Named turns come first, each shown by rows before and after it. Which turns, in which order, take the first row of each pair that follows to the second? Write the first one first, as in the answered first pair.
K156 (before -> after):
[  2   9  -3  18   8   0  19  -8  11 -14   2  19  -1  10   2]  ->  [ -1  13  -7  12  13   3  17  -3  11 -18   2  13  -1  17   4]
[ -2  12 -15   7  10   9   9  -8   2 -10   1  11   0   2  -7]  ->  [ -3   9 -18   3   7   5   2  -6  12 -17   7   5  -3   4  -1]
[-23  -2  -6  -1   8 -14  -5  -2   5 -11   4   8 -11  20  -4]  ->  [-22  -6  -1   1   2 -19  -5  -9   8  -8   5  14 -13  13  -1]
[-2 -5 -8  6  9  8 14 -9  8 -9  0  5 -8 18 -6]  ->  [  0  -7  -6   4   5   4   7 -12  15 -11   1   3  -8  16  -1]
K904 (before -> after):
[ 15  12 -20   4  -2  -5   1   1   9   0  -8  -3   8  -7 -10]  ->  [ 12  12 -19   4  -1  -6   3  -3   9  -1  -8   0   8  -4 -13]
[  4   8 -25   0  -8   3   3 -12  16 -10 -10  13  11   9  -8]  ->  [  8   6 -24  -5  -9   1  -4 -12  19  -8  -7   9  12   6  -5]
[ 3 -7  3 -3 -9 -8 -6 -1  9  3  4 -3 -4 -1  6]  ->  [ 6 -2  2 -5 -7 -4 -6  7  6  5  1 -9  0 -4  7]
K701 (before -> after):
[-11 -16  -2   7  -2 -11   0  18   9   2  16 -11 -12  16   8]  ->  [-12 -18   4  15  -3  -9   6  16  -2   6  16  -1 -12  12   5]
[-2 -9  1 11 -4 -2 14 -9  4  0 -4 10 -2 -3 -5]  ->  [  4  -9   0   5  -9  -2   7 -13  10  -5   0   6  -1 -12  -2]
[  1  14  -8 -19   2  20   6  10 -11   1  -1  -6   9   8 -10]  ->  [ -1  11  -4 -14   0  21  13   7 -18   6  -3   0   7   6 -13]
K141 (before -> after):
[ -2   3  -6 -13  12  -1 -14  19  -8  13  -5 -16  -2  27   2]  ->  [ -8   1 -12   0  15  -1  -3   8  -3   6  -6  -5  -7  36  -1]
[ -4 -22  -7  -2 -10 -14  -2 -15  19  -8   5 -15  -1  15 -11]  ->  [  5  -3   0 -17   2   5 -10   4  -4   7  -2 -33  12  -6 -11]
[-19 -11  11  15  -3 -10  15   6   5   9   3  15   2   9   6]  ->  [-8 -7 21 -1 -7 -9 -2 17 -1 20  3 -1  8 -7 11]
[  1   2   1   0  -1  -4 -11   1   4  -2   1  -8  -2  -3   4]  ->  [-1  9 -2  5  8  4 -4  0 -3 -2 -3 -3 -1 -3 -3]
Then:
Between the rows of a pair lie 2 to 3 turns.
[ -1  -8  12  20  -8  -1  13   3 -13  11   1  15  -8   9  -2]  ->  [ 10 -15  11  11 -19 -10  -3  -7   4   5   7  12 -10  -7  10]
K904 then K701
[  8 -11  10  -8 -20 -19 -13 -14  13  19   9   5  -4 -28  10]  ->  [  5   7  17  -6   0   5  -2   5 -20  33   0   1   8 -32  -4]
K904 then K156
[ 23   0  12 -22 -10  -1 -13   5  -6   4   8  -2   7 -32   2]  ->  [  6 -16   1   3 -16 -16   4 -16  16 -12  13  22  -8  -7  -1]
K141 then K141
[ -8   2  13   8  -2  12  19  -3  -2  13 -22  24  12 -12  -6]  ->  [-15   9  -2   0  12  19  17   7   0   2 -19  14  14  11  -7]
K904 then K156
[  9  -3  10 -28  -7  -5 -27  18   0   8   6 -27   2   1  14]  ->  [-10 -17  -8   5  -7 -15   0  -5  24 -14  10   7 -16  31   9]
K141 then K141
[  6  -2  14  -1   3  14  21   0 -27  18  -9  22   9 -23 -14]  ->  [  4   1  -3   9   3  16  23 -22  -4  -7  -8  34   4 -21 -12]
K701 then K141
[  4   8   1 -32  -5  14  -9   5   0  -3   3 -24  10 -11   2]  ->  [ -7 -14  -4 -18 -18  -7  -4 -13  27 -14  13  -7  -5   8   8]
K141 then K141
[  3   0 -10  17  -6   4  10 -24  12 -15  -2  21  -3  -9  -2]  ->  [  2  23  -7  -8  13  21   0  12 -20   6 -12  -7  11  -3  -7]
K141 then K156 then K156
[  0  -8  -3  10  -6  -5   3 -17   9  -3   3  17  -3  -1  -1]  ->  [  1   9  -4   6   7  13   5  -5 -11   1  -6  12   6  -8  -8]
K141 then K141
[-14  -5  -6   6  16  -7   4   8   6  -7   0   4  -8  27  -1]  ->  [ -4 -15  13  -2  -1 -20  -6  13   5  13   5  -2 -10  13   7]
K141 then K701 then K156
[ -3   4   3   2   6   5   4   4 -14  12  -2   1   4   7  -3]  ->  [  0   7  -5  11   3   8   8 -10  -6   0  -3  11   1  -3  -5]
K701 then K701 then K141
[  2  15  -8 -23  -1   8 -14  -6   5 -11   0  -7   6 -12   7]  ->  [  3  10   3  -7 -10   5  -3 -17  -3  -2  -1   9   6 -30   5]
K904 then K156 then K156
[ -6  -2  -1 -23   8  -4  -6   4   4  -7   9 -14 -13   5   6]  ->  [-13   2  10  -5  11   4  16   7 -21  10   1   3 -12   1  -7]
K904 then K701 then K701
[ -2 -14   1   0 -13 -13 -12  -8  10  -6   7   0  -5  -3   7]  ->  [  2   6   4   6  -3   7  -3  -6 -14   2  -4   4   5 -24  -6]
K156 then K701 then K141
[ -3  18 -14 -13  19  12 -25  24  -6   5 -12 -23   2  20   6]  ->  [-18 -13  -9  18   1 -15  -1   6   9   8  -4   9 -16  43   7]
K701 then K141
[ -6  13  -6  12   5   4   6  -9 -28   7  -1   2  15  -2   9]  ->  [ -5  12 -16  16   4   2   1 -23 -10 -12   4   5  12  -3  14]
K701 then K701 then K141
